Each path below is one point turned by a fixed rotation once a step. After each direction that follows a path, write how fast that rotation turns it, in degrees each step (0 if it stays still).
Each turn is a multiple of 5 degrees from 10 to 175, or 0.
Each row of a path follows its step; steps can be skipped.
path 1
step 0: | -13 |  14 |  12 |   7 |  33 |  27 |  -7 |   4 | -29 |  43 | -16 |   9 |   5 |   9 | -33 | -14 | -11 |  14 |  14 |  20 | -25 |  26 |  37 | -30 |  20 | -12 |  36 |  38 |  -2 |   1 |  45 |   5 |  -4 |  38 |  14 |   5 |
step 2: | -27 |  30 | -37 | -14 | -16 | -10 |  19 |  -3 |  -5 |  37 | -31 |   0 |  39 | -16 |  25 |   7 |   7 | -31 |  20 | -12 | -19 | -37 |  34 |  15 | -24 | -14 | -23 |  20 |   9 |   8 |   7 |  11 |  34 | -29 | -12 |  26 |
step 3: | -38 | -25 | -22 |  35 |   2 |  -3 | -20 |  -7 |  -3 | -23 | -13 | -11 | -13 |  -3 | -27 |  23 | -11 |  -2 |  12 |   4 | -24 |  -3 | -20 |  19 |  21 | -57 |   1 | -58 |  29 |  -9 |  10 | -16 | -17 |  -7 |  23 | -27 |
step 5: |  -2 |  44 |  47 | -32 |  29 |  25 |   3 | -37 |  -4 |   8 |  -9 |   2 | -24 |   7 |   2 |  15 | -17 |  12 |   4 |   6 |  46 | -15 |  18 | -10 |  39 | -11 |  29 | -13 |  24 |  -4 |  15 | -16 |   1 | -45 |  -6 |   8 |
step 6: |   4 |  36 | -13 | -23 | -16 |  17 |  14 |  -9 |  16 | -12 |   5 | -19 |  27 |   9 |  15 |   8 |  -5 | -14 |  29 | -18 | -53 |   8 |  15 |  40 | -28 |  22 | -26 | -24 |  18 | -29 | -14 |  -9 | -25 |  14 | -34 |  36 |
step 8: |   1 | -27 |  10 |   5 | -37 |  -7 |   0 |  45 |  -1 | -23 |   4 | -38 | -22 |  22 |  19 |  47 |  -4 | -10 |  25 |   3 |  20 |  38 |  20 | -36 |   0 |  -2 |   1 | -15 |  16 | -22 | -13 | -35 |  19 |  10 |  36 |   1 |
step 9: |  25 |  29 |   2 | -16 |  23 |  24 |  31 |  13 | -10 |  65 | -20 |   6 | -12 | -11 |  -7 |  20 |  26 | -32 |  -6 |  30 |  -9 |   6 |  -3 |  -5 |  41 |   3 |  55 |  15 |   1 |  -8 |   9 |   7 | -22 |  -4 |  -4 |  20 |
step 10: | -10 | -25 |  19 |  -3 |   3 |  16 |  13 |   4 |  42 | -26 |  36 | -16 |   4 |   0 | -12 | -19 | -22 |   3 |  60 | -18 |   6 | -32 |  10 |  28 |   9 |  32 |   6 | -16 |   5 |  -9 |  26 |  -9 | -46 | -26 | -15 |  19 |
step 13: |  73 |  -5 |  10 |  12 |  37 |  -5 |  23 |  39 |  22 |  -2 | -21 | -11 |  17 |  -3 |  25 |   7 |  -6 |  -7 |  -2 |  19 | -23 |  24 | -17 | -38 |   2 |  -9 |  -1 |   4 |  -7 | -41 |  -4 |  22 | -31 |  -9 |  11 |  19 |
step 16: | -59 |  11 |  -5 |  12 |  -6 |  12 |   0 |  16 |   9 |  19 | -25 |  19 |  35 |  27 | -12 |  11 |  10 |  15 |  -8 |   9 | -25 |  -1 | -11 | -35 |  15 |  -6 | -18 |  51 |  12 |   4 |  45 |  18 | -12 |  32 |  11 | -25 |
|   2 | -15 |   4 |  11 |  -8 | -14 | -17 |  -5 |  -3 |   1 |  -8 |  -1 |   0 |   2 |   3 |  17 |  12 |   1 |   2 |   3 |  -7 |   7 | -10 |  -3 |  -3 |  -5 |   7 |   8 |   0 | -11 |   7 |   2 |   5 |  -8 |  -3 |   0 | -> 80
| -12 |   9 | -13 |   7 |  -6 |  -4 |  -8 |   8 |   0 |   2 |  -5 |  -4 |   0 |   1 | -11 |   3 |  -8 |  -6 |   6 |   7 |   9 |   4 |   2 |  -5 |  -2 |  25 |  13 |   9 |   2 |  -6 |  -8 |   4 |  -2 |   5 |   2 |  -1 | -> 45
|   1 |   7 |  -5 |   2 |   0 |  -1 | -16 |  13 | -12 |  -1 |  -2 |   8 |   8 |  18 |  -9 |  -4 | -11 |   2 |  -8 |  11 |  -2 |  -2 |   6 |   2 |  -4 |  -6 |  -8 |  -8 |  -8 |   3 |  10 |   2 |   5 | -13 |  -5 |   5 | -> 20
| -10 |   3 |   9 |   1 |   9 |   1 |  -3 |   4 |   0 |  -5 |  -2 |   8 |  10 |  -5 |   9 | -14 |  12 |  -9 |   4 |  -6 |   9 |   4 |   2 |   7 |  -3 |   2 |  12 |  -5 |  -1 |  -9 |  -4 |   1 |  -1 |  -9 | -19 |  13 | -> 85
|  -3 |   0 |  12 |  -6 |   6 |  10 |  -5 | -11 |   0 |   0 |   8 |  -2 |  -2 |   6 | -16 |   7 |  -3 |   7 |  -1 |  -5 |  -4 |  -4 |  -4 |  -8 |  -2 |  10 |  -3 |  12 |   3 |   5 |   8 |  -8 |  -1 |   7 | -24 |   6 | -> 70
| -2 |  8 |  5 | -2 | -6 | -9 | -3 |  9 | -1 |  3 | 29 | -1 |  3 |  9 |  4 |  4 | 12 |  4 | -3 |  0 | -4 | -6 |  5 |  0 | 10 | -1 |  9 | -4 |  7 | -3 |  3 | 12 |  6 | 13 |  2 |  4 | -> 40
|  10 |  -1 |  -4 |  -4 |  -7 |  16 |  -4 |  -3 |  -5 |  -5 |  -3 |  10 |  -2 |   9 |  -2 |  10 |  11 |  -6 |  11 |  -6 |  -1 |   4 |  -3 |   7 |  18 |  13 |  -4 | -10 |   6 |   5 |  -5 |  -5 |   7 |  -6 |   7 |  10 | -> 20
